Rows are one point carried round by a steady rotation, each followed by how many steps it has turned.
The counts run from 0 to 364.
[112 120 109  90 117 102  71  97 146 137 115 107 161 184 104  91 127 142
 111 123 146 144 165 146 133 153 123 125 119  53 156 124  92 135 160 153
 148 124 180 130  92 148 115 159 150 142  94 138 128  84 128 116 129 108
 133 134 103]
212
[119 120 108 137 138 122 105 145 161 124 118 142 138 146 111  57 159 164
 124 119 153 158 145 142 160 139 106 111  96  83 165 114  94 143 117 180
 107 125 148 175  99 146 169 125 130 117  97 148 133  62 129 110 134 137
 136 121  86]
319
[118 137  94 106 118 112  78  97 134 119  99 146 142 163  92  78  96 158
 118 117 142 138 160 132 167 162 115 135 106  86 154  93  94 147 149 149
 109 128 171 155  82 156 141 154 137 134 106 137 136  69 138 103 139 106
 118 148  80]
299
[137 105  98  93 114 122  66 138 144 153 115 113 167 168 108  85 167 155
  89 124 161 162 147 157 128 125 109 120 118  69 165 150  82 152 131 179
 137 124 179 167 116 147 112 128 138 137  98 127 114  88 123 130 140 123
 128 121 112]
201
[138 111 111  94 138 113  88 104 139 131 107 112 162 141  95  88 172 154
 123 121 160 165 137 147 187 139 116 117 107  83 133 136  84 152 123 155
 134 161 172 148  96 132 155 118 136 122  83 138 132  87 139 114 169 152
 150 139  96]
64
[118 114 135 127 134 122  86 144 137 109 127 126 177 176  94  82 163 179
 106 127 144 143 161 155 145 142 114  91 114  90 159 155  90 144 128 178
 145 151 166 158  87 134 148 107 146 121 107 155 114  91 132  97 136 138
 130  99 100]
360
[ 88 109 131  97 126  95  83 103 128 131 124 118 160 162  93  79 149 137
 129 138 138 167 153 127 173 160 131  96 112  76 147 108  96 148 117 165
 130 152 193 128  90 151 152 103 138 119  96 141 147  99 136 110 146 124
 151 110  90]
75
[126 120 123  99 132 103 105  95 153 117 116 120 153 148  94  76 160 156
 144 125 160 167 139 126 176 147 116 116 117  73 133 119  93 139 136 168
 132 143 170 149  78 149 164 119 152 119  80 143 149  74 139 108 138 141
 152 131  85]
69
[ 91 126 134 127 134 120 107 135 145 132 113 137 159 158 111  77 111 174
 102 113 147 142 151 153 169 159 116 114 114  77 148 123  89 155 124 148
 137 142 150 176  93 134 179 149 138 127 110 154 144  64 138 104 151 133
 123 123  72]
332
[114 113 117 123 142 128  69 114 139 123 114 117 180 166 102  95 143 176
 100 108 146 130 155 170 168 157 119 109 104  76 143 152  97 149 131 143
 150 164 160 153  89 122 144 150 131 132 106 153 120  86 138  88 164 155
 131 128  97]
356
[125 120 111  77 110 104  64 109 113 142  97 119 178 170  90  96 126 127
  87 126 144 139 160 141 160 148 123 128 123  83 152 134  67 163 133 150
 138 145 190 149 111 140 112 131 143 147 111 125 145 101 141 137 162 114
 142 126  88]
54
[114 119 107 121 132 118 103 141 160 114 122 117 163 171 112  76 175 169
 118 111 150 157 156 148 159 148  92 109 117  72 159 147  98 142 121 183
 122 141 154 163  97 151 155 124 144 144  95 150 144  82 110  97 147 143
 136 101  98]
185
[105 113 137  99 136 101  89 116 133 148 102 138 149 148  95  74 130 120
 120 136 144 167 144 128 174 149 139 102 102  79 139 101  78 150 118 148
 128 135 183 146  99 127 158  98 128 102  97 136 151  85 142 129 139 113
 152 136  79]
87
[122 113 138 110 136 117 110 107 127 117  95 136 162 143  79  71 140 160
 129 127 150 182 135 139 177 147 117 113 121  91 145 121  80 151 116 149
 140 159 181 159  92 132 173  97 138 118  83 129 135  76 130 114 149 137
 142 127  91]
81
[148 125  95 126 119 130  71 139 132 127 121 141 158 143  94  75 150 171
  96 135 160 144 153 150 130 128 119 117 103 104 174 129  87 144 133 176
 114 136 164 173 101 160 125 110 132 111 120 136 110  78 144 108 132 123
 111 114  85]
143
[115 109 101 111 139 134  70 136 132 157 112 123 171 154 110  87 128 170
  84 114 157 135 151 170 164 144 121 118 105  88 162 144  84 168 115 150
 141 148 160 174 121 126 138 151 123 130 116 141 118  79 149 111 164 144
 120 133  93]
339
[137 122 104  83 130 110  86  89 151 138  96 123 154 153  95  90 132 141
 119 118 156 152 137 141 176 150 122 142 111  71 125 123  78 152 142 145
 139 137 173 143  92 136 147 150 146 130  88 131 143  80 145 120 154 137
 143 157  89]
65
[106 127 127 107 136 106 107 120 166 111 116 114 156 172 113  87 145 156
 113 109 142 143 152 147 168 161 104 115 112  73 134 135  83 148 125 161
 135 142 154 160  86 130 169 143 153 143  97 153 168  74 124 102 151 134
 143 124  86]
186
[121 118 115  86 127 101  82 119 158 155 108 121 164 171 105 100 121 142
  90 122 148 140 138 155 163 151 126 139 110  67 127 138  66 156 129 144
 153 131 168 159 103 117 149 156 154 134  98 143 148  71 139 124 151 131
 136 152  87]
199
[111 104 100 132 144 129  90 142 146 142 108 135 153 145 107  62 155 155
 107 124 149 163 145 159 179 148 113 104  99  95 159 117  86 158  98 161
 111 140 159 176 106 138 167 103 112 116 106 147 135  76 128 111 151 140
 135 124  87]
314
[140 113 115 111 151 126  80 120 153 126 103 117 163 156 101  81 171 154
 110 107 162 141 149 149 182 140 112 122 104  76 134 159  64 150 128 157
 130 155 145 149 100 115 153 133 148 123 100 148 143  96 145 115 162 151
 165 144  90]
35
[118 114  83 103 118 121  55 135 148 157 125 124 161 169 117  87 134 146
  85 123 155 124 163 160 131 133 128 118 100  66 163 121  88 149 146 160
 132 118 167 148 111 149 102 161 135 127 125 144 124  81 142 115 133 110
 123 134  90]
346
[ 83 123 116 110 125 115  81 129 130 149 106 131 162 165 105  85  97 152
  90 116 133 124 164 155 159 163 129 112 107  71 153 124  80 157 130 138
 138 133 163 158 107 132 148 166 133 132 125 151 145  74 142 111 154 115
 124 129  75]
333
[118 130 118 107 109 107  70 123 138 122 119 126 168 187  99  85 120 159
  94 120 138 129 175 152 123 147 121 117 117  77 160 124  84 139 155 166
 141 116 171 145  87 146 111 155 151 133 115 151 128  78 138 102 124 100
 125 125  85]
358
[140 130 103 117 120 132  80 138 142 147 110 133 161 152 103  81 119 174
  87 116 160 142 151 162 144 135 110 135 112  78 161 135  73 158 147 157
 136 132 152 178 108 139 130 163 145 124 108 137 113  59 143 117 143 131
 114 142  84]
340
[124 111  79 129 130 129  76 141 151 143 110 132 144 152 107  59 154 159
 106 120 153 162 157 148 141 131 103 118 102  79 185 121  93 152 122 183
  98 122 158 169 111 159 130 123 119 128 108 135 123  77 124 114 126 117
 122 116  98]
318
[119  95  96  95 131 119  55 109 143 161 106 104 170 164 112  94 155 146
  96 113 158 146 143 160 164 145 121 122 101  68 140 144  92 160 133 154
 147 147 179 153 112 130 121 144 126 134  97 139 119  91 128 115 162 140
 140 142 110]
205
[112 109  93 111 135 116  56 129 141 152 120 138 158 153 112  83 133 135
  89 128 139 119 154 153 170 153 145 103  84  97 141 114  78 158 111 147
 122 145 167 152 100 138 144 126 117 106 127 156 127  92 157 101 148 124
 131 137  72]
146
[ 96 115 100 110 120 103  90 116 141 123 124 140 144 155 105  67 151 141
 137 133 135 147 162 129 167 161 131  91  96  87 148  92 108 148 116 174
 101 136 181 148  85 160 153 103 128 111 116 154 150  86 143  98 136 109
 141 115  84]
296
[116  99 109 117 150 123  92 106 135 142  96 127 149 136  93  58 150 154
 130 120 152 173 137 137 196 143 124 111  96  81 148 117  98 158 121 148
 122 152 171 146 101 131 166 118 117 116  88 130 131  85 137 115 153 140
 150 136 100]
93
[131 131 114  94 124 118  86  85 122 122  88 126 164 152  77  80 114 167
 118 119 148 159 146 140 177 161 107 142 120  88 147 122  86 147 140 138
 139 150 183 154  89 132 142 140 137 138  80 118 119  78 129 104 160 140
 128 141 100]
77
[126 103 116 115 143 112  73 136 142 133 115 114 163 170  99  76 188 140
 111 120 151 149 160 141 164 132 120  97  98  84 148 159  74 149 118 177
 122 144 158 146 106 123 142 103 141 123 108 148 146 102 133 121 146 133
 168 114  96]
34
[123 127 102 106 119 118  62 123 136 147 111 141 158 159  97  87  98 146
  83 126 140 118 161 149 163 156 145 114  96  95 139 110  72 165 133 142
 128 135 163 161  97 139 135 145 138 110 128 147 131  85 163 109 145 110
 124 145  63]
141
